In the data rows, the value 128 means zero.
Some points, each followed by its number:
[149, 114, 218, 129, 144, 116, 81, 138, 99, 149, 165, 105, 100, 160, 126, 114] 0
[140, 107, 121, 120, 130, 147, 156, 93, 85, 146, 64, 105, 143, 141, 140, 114] 1
[128, 150, 140, 149, 117, 148, 118, 96, 94, 143, 146, 61, 163, 101, 96, 141] 2
[144, 155, 76, 84, 134, 100, 152, 97, 163, 121, 187, 163, 93, 99, 110, 150] 3
[149, 108, 150, 164, 126, 114, 79, 148, 110, 68, 98, 125, 149, 114, 127, 113] 4
[160, 116, 100, 122, 122, 109, 137, 148, 160, 112, 163, 137, 109, 125, 131, 142] 5
[116, 80, 169, 146, 157, 81, 131, 115, 137, 132, 135, 115, 123, 164, 177, 111] 6
[170, 84, 195, 142, 167, 122, 170, 192, 138, 131, 146, 127, 106, 143, 154, 171] 7
[112, 91, 71, 136, 98, 191, 136, 72, 100, 159, 176, 155, 171, 104, 88, 107] 8
[163, 146, 118, 152, 121, 111, 137, 151, 149, 135, 124, 163, 130, 118, 151, 116] 9
[119, 139, 93, 99, 97, 146, 168, 118, 133, 111, 169, 188, 123, 124, 123, 120] 10
[103, 148, 102, 87, 74, 150, 146, 143, 126, 68, 115, 119, 150, 130, 105, 144] 11
[144, 133, 117, 133, 148, 133, 166, 103, 77, 144, 95, 130, 164, 115, 106, 115] 12
[188, 104, 117, 126, 115, 151, 151, 121, 197, 83, 177, 255, 63, 78, 176, 151] 13
[130, 141, 135, 101, 112, 113, 174, 126, 200, 123, 148, 103, 70, 159, 135, 81] 14
[101, 134, 109, 129, 151, 118, 172, 70, 111, 152, 129, 115, 105, 170, 123, 127] 15
[155, 95, 197, 123, 134, 98, 64, 121, 124, 173, 172, 91, 70, 163, 123, 131] 16
[103, 106, 147, 141, 104, 131, 105, 100, 117, 149, 157, 151, 142, 162, 103, 102] 17
[157, 120, 53, 110, 138, 124, 87, 130, 155, 113, 107, 138, 109, 103, 101, 116] 18
[146, 177, 107, 89, 113, 124, 170, 121, 190, 110, 139, 147, 76, 109, 137, 133] 19
[98, 115, 134, 155, 155, 151, 118, 139, 145, 140, 159, 147, 181, 139, 94, 83] 20
[247, 100, 111, 87, 115, 64, 153, 86, 166, 102, 183, 223, 75, 126, 154, 185] 21
[113, 80, 99, 160, 113, 152, 113, 119, 112, 127, 83, 143, 156, 128, 122, 92] 22
[170, 138, 106, 138, 148, 150, 179, 168, 127, 110, 129, 219, 117, 110, 133, 196] 23
[154, 133, 152, 88, 165, 131, 145, 122, 146, 149, 139, 128, 115, 140, 137, 159] 24
[85, 166, 163, 90, 116, 117, 47, 123, 147, 157, 172, 84, 118, 160, 114, 146] 25
[94, 122, 103, 141, 109, 150, 91, 157, 79, 135, 81, 69, 173, 124, 60, 59] 26
[113, 91, 126, 187, 96, 135, 124, 124, 109, 118, 133, 170, 173, 122, 119, 81] 27
[108, 86, 107, 115, 122, 116, 154, 120, 106, 156, 104, 106, 139, 129, 146, 159] 28
[69, 122, 162, 105, 144, 136, 87, 152, 132, 129, 137, 64, 136, 131, 144, 138] 29
[40, 96, 134, 107, 185, 118, 65, 88, 157, 133, 127, 141, 180, 141, 150, 169] 30
[91, 158, 91, 102, 135, 98, 123, 144, 83, 165, 113, 81, 159, 155, 79, 105] 31
[139, 124, 190, 200, 64, 112, 53, 179, 113, 56, 138, 119, 108, 131, 149, 145] 32
[177, 101, 137, 167, 86, 117, 160, 124, 112, 82, 98, 141, 140, 115, 152, 101] 33
[112, 147, 177, 141, 140, 149, 195, 110, 126, 177, 113, 101, 153, 115, 143, 107] 34
[107, 145, 155, 96, 147, 136, 107, 154, 151, 113, 130, 134, 128, 107, 126, 119] 35
[130, 133, 219, 163, 52, 156, 96, 164, 119, 91, 123, 133, 96, 130, 131, 120] 36
[85, 121, 154, 115, 136, 97, 95, 101, 120, 131, 126, 96, 143, 157, 112, 163] 37
[105, 131, 95, 143, 116, 163, 86, 152, 75, 110, 88, 72, 179, 134, 76, 56] 38
[117, 100, 122, 187, 103, 97, 163, 157, 90, 92, 133, 84, 125, 138, 148, 113] 39
[173, 143, 108, 130, 148, 98, 51, 96, 189, 93, 124, 175, 72, 85, 141, 147] 40
[106, 127, 132, 123, 173, 97, 111, 125, 169, 145, 123, 116, 109, 137, 149, 125] 41
[116, 114, 150, 117, 138, 151, 113, 144, 120, 128, 85, 152, 137, 144, 143, 90] 42
[152, 91, 168, 106, 111, 123, 59, 127, 114, 119, 157, 127, 125, 155, 119, 156] 43
Which two points above are nearest to each new point? Their numbers follow each, nearest first.
[151, 88, 158, 158, 148, 117, 108, 137, 144, 127, 117, 98, 115, 117, 186, 177] --> 6 41
[90, 171, 75, 114, 136, 110, 129, 97, 58, 143, 142, 77, 157, 159, 83, 124] --> 31 15
[114, 164, 66, 83, 131, 136, 185, 141, 182, 90, 67, 120, 79, 99, 210, 119] --> 19 14
[111, 107, 135, 80, 117, 131, 137, 125, 164, 94, 173, 139, 120, 174, 134, 162] --> 5 24
[150, 127, 126, 130, 158, 137, 170, 141, 82, 152, 159, 158, 168, 129, 130, 141] --> 12 24
[143, 127, 127, 114, 127, 147, 209, 101, 129, 157, 152, 60, 97, 103, 177, 122] --> 34 28
[73, 215, 138, 122, 147, 142, 117, 130, 91, 176, 145, 107, 142, 169, 105, 115] --> 31 25
[149, 143, 172, 167, 139, 119, 107, 70, 129, 168, 163, 114, 133, 166, 100, 151] --> 17 37
[72, 190, 119, 100, 136, 153, 152, 142, 123, 151, 97, 152, 156, 163, 135, 114] --> 42 35
[133, 134, 140, 128, 143, 135, 162, 174, 146, 163, 71, 159, 136, 143, 117, 83] --> 42 9
[148, 117, 148, 152, 123, 130, 123, 139, 158, 99, 98, 105, 117, 110, 183, 136] --> 9 4
[110, 147, 77, 86, 162, 126, 123, 172, 106, 168, 143, 96, 177, 176, 96, 138] --> 31 28
[107, 59, 84, 140, 127, 146, 180, 121, 188, 132, 126, 168, 157, 115, 140, 113] --> 22 10
[174, 206, 56, 118, 121, 108, 184, 144, 154, 86, 122, 79, 111, 126, 165, 138] --> 19 5
[62, 139, 61, 143, 83, 156, 168, 202, 123, 117, 65, 46, 157, 79, 106, 93] --> 26 38
[144, 106, 153, 105, 105, 140, 39, 169, 138, 76, 129, 197, 162, 98, 124, 179] --> 43 4
[82, 160, 103, 104, 109, 149, 90, 123, 136, 154, 158, 85, 152, 154, 78, 82] --> 31 25
[95, 90, 121, 159, 147, 130, 87, 132, 123, 146, 145, 165, 171, 102, 126, 188] --> 30 37
[98, 157, 196, 131, 140, 142, 125, 76, 105, 207, 140, 63, 153, 149, 102, 87] --> 34 2
